R: 4 groups of rows, each row roughly a mix of its group's hidden directions; some rows fit no group
R (130 x 10)
[[ 29   0  14  10  -6  -7  20  -8  29   3]
 [ 23   6  23  -2  11 -20   6  -4  26  13]
 [-19  -4 -19  -1   8  -3  10 -14 -20  32]
 [ 13  25   9  16   0  14 -26   7  12 -18]
 [-30   1 -16  14   2   2   1  -4 -30 -15]
 [-20  26   8 -18  13  -8   5  21 -19   4]
 [ -4  -3   6 -17 -38  20  -3  12  11   7]
 [-13 -10 -22   3   8   4 -20  23 -26   8]
 [ 18   3 -13  -2  -6 -24  21 -10 -17  23]
 [ -6 -12   3   8  27  25 -20 -21  -8  -4]
 [ 15 -18  -8  14  26  -2   0  -7  30 -10]
 [-10  11  -8 -40   1  17  -8  -7   1 -15]
 [  6  15  -5  18  10 -29   7  16  16 -22]
 [  9 -26  -8  25  -5  -3 -10  -5 -15  27]
 [ 28   4  16 -15  -8  19  18  13  10  15]
 [  3 -21 -10  -9  -4  33 -22  10  -8  10]
 [ -9  -2  -5  37  -6  15  14  -5  18  17]
 [ 28 -23  -7  10 -20  -3 -23   5  10   1]
 [-20 -11 -22   1   3   3 -20  24 -21   9]
 [  0  -9  -3  22 -25 -23 -11  22   9   9]
 [ 31   4 -13 -19 -16   4   5  -6 -23  11]
 [-10   0   0 -11 -41  23   3   9  -5   5]
 [ 11 -24  -1  -2 -12 -13 -34  15   1  10]
 [-34  14   3   5   9 -23  21   7  -1  -5]
 [ 35  -1   1  20 -24   2  -7  -8  -1  13]
 [ -7 -10  -7   0  -7 -40  -7 -10  -6  22]
 [-19  17   1  12  33  -1  -4   7 -20 -11]
 [ 13  14  20   6  14 -21   9  32   0   3]
 [ 14   8  18  10  17 -29  10 -12  14  18]
 [  6 -15 -11  -7  32  -2   9  20   1 -24]
 [-10   8  23 -11 -14   3  16   3  -2  35]
 [-22   3   1 -11  33   5   9  24  -9   5]
 [ 13   0  18  -2   1 -17   4  -5  26  32]
 [-34  -1  -8  10  20 -10 -10  12  20  -6]
 [ -5  -7  17  16  14  16  -7  16 -29  19]
 [ 28   9 -13  22  -1 -23   0   8  20  -1]
 [  5 -31   8   1 -36   5   3  -9   2   4]
 [-24   0  -6 -21  35   5   2  14  -5  -1]
 [-21  24  10 -21  20   7  14  -3 -17   4]
 [  6  18  11  -3 -16  31   7 -19  -9  17]
 [ -6  19  34  11 -26   7   8   4   0  -7]
 [ 18   5  -3   3 -37 -23  12  -1  -6  -6]
 [  1 -18  -6 -20   6  23 -23  15  20  -5]
 [  7  -7  -6 -17  34  18  -4   2 -25   3]
 [-15 -14  -6 -25  21  17  -6 -10 -24  -5]
 [  2  -5  23  -7  -1  12 -21 -23  21 -19]
 [ 31   8   5  26 -20 -15   7   3  11   5]
 [ -1 -12 -17  -6  34  13  20   6 -15   7]
 [-30  -2 -13   0 -25   9  -6   2 -24  10]
 [ -7   2   5 -11  19   3   6 -22   9 -37]
 [-23   0 -22  18  -9 -12  14  26   3  -6]
 [-13  -9   0  12  -7 -15   7  42   0   6]
 [ 21  -4   0   9 -33   0  -4 -28   9  -4]
 [ 14  15   0  -6  19  39  -3  -4  -6  11]
 [-18  -3 -10 -19  37  -3   4   8  -9 -14]
 [ 30   8  -1  -2  -6 -14  32  -5  -4  17]
 [  9   5 -18  -3  -5  37  18 -11  -9 -11]
 [  1   6  13   4 -12  -2  28 -15  33  -5]
 [ -7  20   8  13 -18  23  26 -12  -2  13]
 [ -6 -13   9  -9  32  11  -9   9  23 -19]
 [ -7  29   8  16 -26   3   3 -15   0  20]
 [ 24   6 -11  10  -3 -11   4  33   3 -21]
 [ 23   0  16  10  -3 -14  17  -9  30  13]
 [-27   6 -12   1  -8   7   0   1 -39   4]
 [ -7   2 -16 -15 -24   0 -19 -20  10 -24]
 [ -3   1 -14  -7 -12  17 -12  11 -13 -37]
 [  4  17   4   2  -8  -2 -32  17  -8  27]
 [  2   0 -30  -7  -6  -4 -30   2 -25   6]
 [-27  -2   4 -16  31   4   2  17 -11  11]
 [-32   7   9 -22  19 -16   0   8 -15   4]
 [ 35  -9   2   0  17  -1   0  -1  30  -3]
 [-29 -13   8 -14  28  13 -11  11   7  -1]
 [  8   9  -7 -16  -7 -20 -30   3 -12  23]
 [-24 -21  12   0 -16   9   9 -26   1  17]
 [ -5   4 -15  11   0  10   7   0 -28 -35]
 [ 13  17  -1   8  -8 -21  12 -12 -25  25]
 [ 28   8  -4  20 -17 -20  15 -16   4   9]
 [  9  13  13  -1 -23  22 -14 -21  11 -17]
 [-38 -16   8  -4   2 -26   7  -6   0   3]
 [  2  23   2   7   8 -32  27  -6  -8   1]
 [ -2  18  -6  19  -4 -17  -8  17  33  -5]
 [-33   9   8 -13  19   9  -6  10  -6 -21]
 [ -3  15 -20  -4 -12 -26   0  18  27  -3]
 [-27   0 -19   3   8  -6  18  -2 -12  29]
 [  1  -3  -2 -25  35  21   1   0 -12   4]
 [ -7  16   4  -3 -21 -16   1  -4 -23  31]
 [ -4   1  26   2   6  14   5 -11 -28 -25]
 [ 17 -10  10 -19   3   6 -14  10  36   6]
 [ 11 -22  -2   0  36   9   7 -10 -16  12]
 [ 13  -9   5 -39   7  -2 -14  -1 -17 -15]
 [ 22  10 -18  14   7 -27 -11 -11 -14 -13]
 [-18 -14 -26 -25 -13  -9  -3 -18  12  -1]
 [ -9  -3   7   5  26  19 -14 -32  -6  -8]
 [ 14  -3  26 -19   8  17 -23 -20   4   2]
 [-17  -5   5  10 -23 -32  -7  18   0  10]
 [ 34  10  -7   5 -25 -19  -3  -8   4   9]
 [  9 -12   3  15  28   4   6  14 -12  30]
 [ 32   3 -12 -10  -2  -4   7 -12 -28  15]
 [ -8  15  -6   1 -39 -16  -4   8  18  -4]
 [  5  26  19   3   4  -3  30  14  15 -12]
 [ -6  24  17 -18 -26  -3  -1   9 -23   8]
 [ -4 -12  19 -16 -14  -7 -34  -3  18   0]
 [  8  12 -15  -1  -6 -35  13  14  11 -19]
 [ 22   4   2 -22  13  33 -13  -6 -11   5]
 [ 16   5 -17   6  -7 -19  31  12 -12  16]
 [  5 -16 -24 -17 -25   9  -8 -18 -10  14]
 [-29  -7   4 -13  31   1   3  17  -9  10]
 [ -6   9   3   6  35   0 -14 -13 -28  -4]
 [  0 -16   2  -2  39   8   9   4 -21  13]
 [  0  24   1   8 -10  15 -32  12  19  -4]
 [-10  12   8   4  23 -30   1 -20 -15  12]
 [  8  32  -5 -10 -11 -13  28   2 -12  -8]
 [ 33  13 -10   1  14  23 -14  15  -1  -1]
 [ 27  -1  10  12 -12  -4  19  -8  30  -2]
 [-10   5  -5  27   5 -10   9  25  28  -3]
 [ 17 -21 -11  -5  17   1  14   7   6 -33]
 [ -6 -25   3 -12  16  -5  30 -16 -16   8]
 [ 35   9 -16  15   3 -17  -3  -2  17 -11]
 [-17 -18 -25  -1   1  -6 -20  -8 -22  19]
 [-18 -22 -17   7 -27  -6 -11  -3  19  -8]
 [  9 -17  -8  -8  12 -24 -20  28   0 -13]
 [  1  16   5  -2 -20 -22  -1  -6 -15  33]
 [-32   7   1 -16  26   1   3   7  14 -16]
 [  6  -6   5  -8 -36  15   7   4  19  21]
 [  8  15   3   0  22 -13   3 -30 -26   1]
 [  4 -20   6 -10  -4  18 -36  19   2   1]
 [-19   1  -9  14  28  19 -13   3 -18 -14]
 [ 26  27  -6   0  13  28  -8   8  -4   4]
 [ -8  18 -14  -5   2   2 -19  15  36   4]
 [  5  16   4  19  34  -3   8  10 -19 -12]]
the three rows of each list that fit no group, in list order (the others fit one group, some only roughly)
  q436: [ -1  -4 -13  17  -8  24 -31  19  -5   6]
  q381: [19 15 -5  3 13 40 10 -8 -2 -1]
  q975: [ -2  -5 -24  -3  11 -10 -26  -1 -19  25]
  q639: [ 13  26  19  11 -11 -10   3 -28  13  -8]
  q538: [-24 -17 -16 -10 -11  -1 -27  13  -5  15]
  q847: [ -7  23 -15   7 -12 -22  17   6  23  14]
  q18: [ -7  14  -3   7 -14 -13 -18  14  -7 -36]
  q419: [  6   9   2  11 -27   4   1 -38   9   4]
  q570: [ -2  18  -3   9   6 -21  35  18  -4   5]
  q71: [ -7  13   5 -20 -36   9   0  -9  15 -14]
 => q436, q639, q847
  q932: [-2 39  1 14 -6 12 23  3 -6  3]
  q194: [-16   0   1 -16  17 -27  -8  29  -8  -4]
  q447: [  2  10   5  22  13  12  31  12  15 -16]
  q923: [ -1   0 -28  -2 -22 -14  22 -12 -12  17]
  q470: [-29  15  -6  14  -8  12  -8  10 -29   8]
  q10: [-39  14   8   5  -5  25   4   1 -10  -2]
  q25: [-21   5  12 -15  16  18 -12  11 -29  -7]
  q885: [ 12 -14  14  20 -28  -6   7  -8 -17  19]
  q750: [ 7 11 13 14 34 -9  6 -6 18 19]
  q814: [ 13  -6  24 -20   3  17 -31   7  -1   6]
  q747: [ -7  -3   5 -21  25  25   5   5  15  21]
  q110: [ 14  16  11 -12 -27 -19  20   2  18  -4]
  q541: [ 21  -1   1 -32  18  11 -10 -10 -16 -13]
  q297: [-26  -9  -6   4  19 -34  -2   2   9  -8]
  q127: [  5  12  19 -25 -23  10  12 -12  21   4]
 => q470, q10, q750
  q421: [-24   1   2  17  12 -24  -1 -27  14  -5]
  q20: [ -6 -22   4  -1 -33  -4  28  -1   5   9]
  q779: [-10  12  23  -1   8 -21   1 -20  22 -18]
  q603: [-19 -19  20  -1 -11  12 -25 -11 -13 -15]
  q926: [ -9  17  -6 -29  -3   2  16   7  27  16]
  q288: [ -8  24  17  -1 -11 -14   9  12  -4 -32]
  q163: [ 26 -13  -1  17 -10 -11  -5  -6 -33  -4]
  q405: [-25  13   8  -1 -10 -30  10  23  -9   0]
  q716: [  9   9 -10  -5 -17 -15  15  -5  38   5]
  q643: [  3   2   6   6 -10  17 -42  14  10   6]
  q994: [-23  17  -3 -29   8  14  -5   3  20 -14]
  q338: [ 20 -12   5  21   3 -24  27   1  -6  12]
  q826: [-21  38   7   4   9   5  17   4  -6  13]
 => q20, q603, q643
  q410: [ 10 -30   1  13 -25   5  15 -10  14 -12]
  q567: [ -2 -29   0  -1  10  11 -38   1   1   6]
  q620: [-23  14   7 -26 -19  14  -3 -11  19  -7]
  q77: [  1 -18 -27  -4 -27  25   1  -8   4  -7]
  q399: [ -1   3 -21 -19   0  30  -1  10  11 -25]
  q973: [  6 -24  14  -9  29 -13 -14   9   7 -16]
  q984: [-36   3  20 -13   1  10   1   6 -14 -19]
  q368: [  8   1   3 -32 -13  -1  29 -20   4  -5]
  q609: [ -2  -8  -8  24  33 -11 -13  14  -8 -14]
  q829: [  0  -2   3   1 -20  33 -29  12  -1  -5]
  q145: [-21  -5  22  -6   2   9  15   4  14  32]
  q352: [-10 -31  -3   4 -16 -18  12 -15   9 -20]
  q219: [ -5  11  18   3  32   9 -20   2 -13 -19]
  q972: [ -2 -10   4  -4  -2  25  35 -20   4 -14]
 => q399, q973, q829
  q646: [-26   3  -3  24  24 -14   5 -21  -3  -8]
  q37: [ 15  -4  -2  -8 -18 -15  30 -16  21   9]
  q138: [  1 -12  -2  -6 -32  -6  14 -19  27   5]
  q468: [ 10 -26 -15   4  15   3  -2 -15  -1  31]
  q218: [ 15 -37  -9  -1   0 -10 -12 -16  11 -14]
  q965: [  9 -14   4  -1   9 -29  22 -22 -15  11]
  q673: [  9  18   4   6 -11   7 -20 -14  25 -26]
  q553: [  3  23  -4   2 -20 -22 -10  11   8 -28]
  q232: [  0   2   0  -7  -4 -30  -4  37  -7 -11]
  q997: [ -3  16  17   3  -1 -16  20 -21  26 -14]
  q88: [-16   2 -24   0 -22   6 -16   3 -28 -12]
  q883: [ -9 -14  15  -5 -16  14 -36 -13  -5  -8]
  q159: [ 17 -27   4  13  29 -14   2  14  -8  -3]
  q615: [-26   3  -4   7  25  15  17  -7   1  24]
 => q965, q883, q159
  q86: [ 23  18 -23  -6 -10 -20  -4   8  17 -15]
  q725: [ 26   3   1   9  17 -24  -3  24   2 -18]
  q140: [ 14  18 -20  -2  -5  -6  29  -5 -26   1]
  q917: [ 18   3 -16  -7 -20 -30  13   5  -7  18]
  q651: [-20   2 -23   5   0  -7  23  17 -11  25]
  q150: [ -8 -25  -9   9  13   7 -25  -7 -28   0]
  q635: [ -2 -11   4  18   6  25   8   0  -3 -36]
  q221: [  2  -6 -21  -9 -23 -30   4  -8  -4  21]
  q244: [-29 -17  -2  -9   6  29  -6  13   6 -14]
  q565: [-14   8  23   0  12  25  -1   6  19 -23]
  q704: [-26   9   7   4 -18 -35   4   8  -8   6]
  q562: [ -4  20  29 -18  -6   4   2 -19  17 -15]
  q208: [  8 -27  -2 -13  -8  19 -31 -10   2   7]
  q839: [-12  -8   5  11  16  35   3  -8 -17 -18]
 => q725, q635, q839
  q500: [ 10 -24 -17  13  14   2  -5 -11   3  33]
  q388: [ 19   3   4 -18 -35  -8   8   8  19  -2]
  q892: [  0   4  22  -5  13  -7  22  16  25 -20]
  q181: [-15   9   5 -30  21  -6 -10   1   5  27]
  q100: [  1  -2  18  16  30 -15 -18 -15  -1 -17]
  q128: [  2  14 -15  10  -7 -16  -7  18  36   4]
  q566: [ -1  -1 -28  -3 -22 -12  23  11 -16  14]
  q286: [  7   1  -6  -6  12 -18  -9  42  -6 -10]
  q844: [ -9 -10  11  20  33  10  12   9   1 -20]
  q714: [ 24   4   8 -16 -17 -11 -16   5  27  13]
  q90: [ 10   5 -24  -5  -1 -20 -24  -6 -22  17]
 => q892, q181, q844
  q516: [ 12   7  -4 -18   4 -29   1  33   3   1]
  q845: [  2 -27  11  -5  31   4  -6  18  -8  16]
  q492: [ 10  20   5   7  25  25  22   6 -13  -7]
  q355: [  6  17 -16  13 -12 -24 -10  15  24 -12]
  q685: [ 13   0 -11   8  16   8  -3   1  -2 -43]
  q54: [  1 -25 -10  11  11 -26 -15  -6  21 -14]
  q933: [-13  -5   1  -9 -11  30  -5  16  -5 -30]
  q558: [ 18  20  14  -6 -27 -25  -3  -2  -2  14]
  q765: [-10  25  12  30  16 -14  17  -3  -5   0]
  q400: [-17  -9 -28   2 -21 -17   8  14  -7  17]
 => q516, q845, q765
  q671: [ 13 -17   2  19 -20 -10  14 -13  -8  28]
  q682: [ 30  13   0 -25   4   5 -19  11 -16  -7]
  q852: [ -6 -20  13 -10  -8  19  13 -15 -21  24]
  q283: [ 17 -13  -1  -4 -38   2  20  -2   6  12]
  q439: [-27  -2 -11   2 -31 -16  -6  12 -16  -1]
  q360: [  7   5 -16  -4 -26  -9  -3  20  27 -17]
  q23: [-17  -9 -18   6   6   1  10   7 -27 -29]
  q754: [-15  10   2  -6  -2 -26   9  35  -9  -9]
  q30: [ 11  21  14  -3  26   2   2 -26 -20  -6]
  q356: [ -2 -21   5   4  30   1  13 -16 -26  -5]
 => q283, q360, q23
  q251: [-11  24  14  -7  -9  21  17   6  16 -23]
  q787: [ 15   9   3   6 -13  27  22 -27   3  -8]
  q156: [ 31  18  14 -14 -10 -12  23   8   4   5]
  q74: [ -9  20  18  12  -5  -8  33  16 -11  -2]
  q699: [-17  13  -7  27   6  20   7  -5 -22 -16]
  q616: [-19  23  15   4  -4  14   6 -25  -3  23]
  q723: [  2  -8   9  13  15  -9   2 -19 -14 -37]
  q848: [ 21   6  10 -10 -36 -19  -4  -9  -1  11]
  q68: [ 30   3  -8  -5   3   9 -34  11   2  11]
  q763: [ -9  10 -16   6   7  -6  37  -5 -17  16]
  q842: [-10  22  22   9  16  17  -1   7  22 -17]
  q6: [  2 -12 -16  -5 -31 -10  22  -8  17  15]
  q958: [-20  21   7  19 -15  -6 -16  21  14 -11]
 => q74, q699, q848
  q444: [ 25  -6   7  -1  12  22 -31  10   7  -7]
  q862: [ -3  -5 -20 -22 -31  20  -8   3   4 -13]
  q4: [ 21   6 -20   7   0  -6 -13   2  -6 -37]
  q171: [  0 -22 -22  -9   9 -11 -29  14   3 -15]
  q585: [ -9  -1   8  11 -29   2   2 -33   5  17]
  q147: [ 12   3 -15  23  11 -20  13 -20 -16  16]
  q858: [ -8 -10 -17  -5   2   4  -2 -12 -30 -32]
  q76: [-19  10   3  27  -5  19  12   3   3  28]
  q471: [ -9 -15 -25   8 -18 -13   9  28  10  10]
  q49: [-19 -18   4  12  12  21 -21   1 -18  18]
 => q444, q171, q858
  q969: [ 15   0   3  36   6 -23  14 -10  -8   9]
  q306: [ 21   0 -16   6 -23  24  -4 -13  21  -8]
  q216: [ -4  14  18  20   6 -19  20  10  -7 -25]
  q505: [ 24  -9  17  20 -23   2   7 -13 -17  10]
  q480: [-11  -9  19  -3   7   6  17  -1  17  37]
  q908: [ 19 -12  17   9  13   9  15 -10 -33   3]
  q952: [  1  -9 -24  -3  19 -12 -29  -3  -9  20]
  q906: [ 24  -1   4  -6  -7  31 -20  15  -8  14]
  q89: [ -3  32   2 -19  23  11  -4  11 -19   3]
  q642: [ 17 -12 -15   8   8 -20 -31  14  11 -10]
  q722: [-24 -11  19   7  27  17   2   4  -5  18]
  q987: [  6  19  -8  23  -3 -30   0   0  18  18]
 => q969, q306, q987
